X: rows in 3 groups, each row roughly a mix of its group's directions:
X (87 x 10):
[[ -2 -30  23 -22  17  -2  61  16   6  23]
 [ 14 -21   4 -20 -16  68   3  22 -13  13]
 [ 20 -19  -8 -27  -6  61  -7  30 -23  -1]
 [  3  22 -32  18  29 -10 -56 -11 -12 -26]
 [ 26 -17 -24  16  45   0 -30  -2 -12 -44]
 [ -7  32   7   5 -11 -17 -64   8 -32 -12]
 [  9 -36  -8   5  16  34  55   0  30  -4]
 [ 10 -28 -10   6  17  25  58 -11  36  -8]
 [  2 -28  -9  36  34 -14 -18 -12  -5  53]
 [ 13 -21  20 -37   1  39  12  43 -21  23]
 [ 28 -28 -20   4  35   1 -28  13  -5 -51]
 [ 23  11   5  42   3   5  35 -54 -12  -8]
 [ 18 -23   6 -32   8  46   7  46 -22   3]
 [ 19   3  -1  26  -4  34  33 -35  15 -46]
 [ 23  -4  42  -5 -20  43  39 -13   7 -20]
 [-10  -2  -4 -56 -10 -25  19  33 -32  18]
 [-11 -50  -4  28  19  -3 -35   5 -19  37]
 [  7  -5  -3  12 -19  52  28 -40  34   3]
 [ 31  15  31  -2 -10  35  47 -19  18 -23]
 [-37   6 -26 -37 -28 -36  12   3 -35  -1]
 [ 31  21 -19  23   8 -11   8 -40 -13 -50]
 [-39  -9 -20  -8  -5 -38 -42  17 -22  27]
 [  5 -23 -10 -24  63 -21  21  23  -5 -10]
 [-29   3 -21 -47 -24 -33  16  14 -36   0]
 [-24  26  -4 -47 -40 -23  -9  29  15  -3]
 [-30  34  13 -30 -41 -21  26   3  12  26]
 [-24 -12  41   0   3 -12  48  -2  13  42]
 [-10  19  -1  29 -31   3 -65 -11   7 -13]
 [-16 -20  -7  -5  15 -21 -54  38 -11  31]
 [  6  22  28 -10 -31  15  54 -34   5 -10]
 [-44  24   6  -4  -8 -25 -54  13  14  13]
 [-10 -53  -8  41  16   6 -32  -9 -17  21]
 [  7  -9 -10  11  -4  30  44 -42  43  -4]
 [ 13 -23   9 -21 -10  63   1  33 -18  13]
 [-29 -41  -1  24   2 -14 -36  -5 -22  41]
 [  2 -25 -17  30  -5  45  33 -24  33 -10]
 [  0 -15   8 -31  33 -20  62  12   0  11]
 [-11  24 -12  10  -5 -57   3 -47  20   2]
 [ -9  33   6  -7 -11 -37 -55   6 -32   2]
 [-18  31   6  16  -6 -59 -10 -37  14   4]
 [ -5  38  10 -27 -17 -41 -39  -7 -25  18]
 [-20  -8 -18 -50 -10 -27  -1  38 -35   5]
 [  6   2   6  44 -31  18 -52 -20   4 -19]
 [  9   1  13  54  10  26 -29 -25  36 -11]
 [ 22 -10 -13  40   4  28 -53 -13  -9 -25]
 [ 38 -33 -24   5  44  18  -9   9 -15 -32]
 [ 16  12  23  14 -19  31  44 -39  15 -27]
 [-25   3 -29 -24   8 -45 -28  27 -19  30]
 [ 22   3  23  46  13  34 -21 -16  39 -13]
 [  1  19  10 -33   9 -40 -32  32 -39   6]
 [ 40  -9  18  -4   4  44  43  -1   6 -32]
 [  7 -37 -11  20  11  47  41   2  25 -13]
 [-15  -4  29  23  29 -29 -21  50 -20 -14]
 [  7 -41   8  32  29   0 -17  -5  -8  53]
 [-10 -25  20 -19  42 -22  51  15   6  16]
 [ 27 -30   1   8  46 -17  23  -4  -1 -47]
 [-17  34  28  -1 -24 -31 -46  -5 -22  22]
 [  4 -28  -8  27   3  49  38 -13  33 -10]
 [  5 -27 -11  13  57  -5 -43  15  -4 -21]
 [ 10  -3 -20 -11 -33  38  23 -47  23  21]
 [-20  20  17 -16 -47   8  33  -1   7  45]
 [ 14 -34   5 -21   9  49  18  44 -13   6]
 [  1  14 -30  24 -32  28 -19 -50  15 -12]
 [ 15 -23   6 -24  11  44  -1  52 -26  -3]
 [ -3  27   9 -19 -25  -5 -56  11 -39  15]
 [ 18  37 -38   1  22  -4 -10  13  27 -47]
 [  4  -1 -21 -20  33 -34 -21  39  -9  40]
 [ -3 -31  19  -9  31 -15  20  59 -16   9]
 [-18 -45  10  34   1  -2 -16 -23 -20  44]
 [-33   0   1 -42  11 -34 -22  44  16  -1]
 [-13  40 -26 -45 -18 -27  17  15  -7 -28]
 [-17 -10  13 -41  20 -28  50  25   8  16]
 [-36  -2  18 -21 -21   9  -4  28  11  57]
 [ 12  33 -11 -22 -11 -24  60 -21  -6 -16]
 [ 33 -12 -33 -22  47   6  31   6 -23 -17]
 [ 11  22 -18 -25 -44  27 -15 -45  -1  20]
 [ 21   5   3 -11 -20   8  73 -20  -7   5]
 [ 17  48   5 -22 -13  13  23   4  27 -47]
 [ -9   2   4 -43   6 -15  62  16   2  23]
 [ 36   1  36  31  13  41   5 -14  35  -4]
 [  7  28 -21  28 -29  18 -53 -21  -8 -15]
 [ 26 -18  -5  47  29  10 -30 -24  -9 -33]
 [ -1  37  -2 -55 -19 -10  15  31  -1 -28]
 [ 31  23  43  21   8  30   0 -11  44   4]
 [-27  -5 -18 -41 -28 -26  31   1 -41   0]
 [  2 -38   2  13  19  19  59   5  31   2]
 [  3 -34  11   2   4  35  57   2  27  17]]

one row of each group, then the others: which group is each in?
[-40 -13  26   9  12 -18 -52  23  20  13]
B
[ -6 -10  24 -25  24 -48  19  40 -15  22]
E
[ -8 -39 -14  33  27  -3 -50  11  -7  22]
F

[ -6  36  20 -21 -17 -29 -47   5 -31  16]
E
[ -4   4  52  26  -7   9 -23 -17  24  44]
F
[ 41  15 -22   1 -21  19  46 -29 -18 -19]
B
[  5 -38  -2   1  18  18  62   7  28   5]
E
[ 33 -45 -13   7  47  20  -6  13 -11 -24]
B
[  2  -8  15  26 -24  42   8 -29  12 -49]
F
[-26 -23  37 -13 -39  10   2  28  23  33]
B
[ -7  26   7  12   7 -26 -57  21 -29 -25]
E
[-11  43 -29   4   3 -21 -54  -9  -6 -22]
B
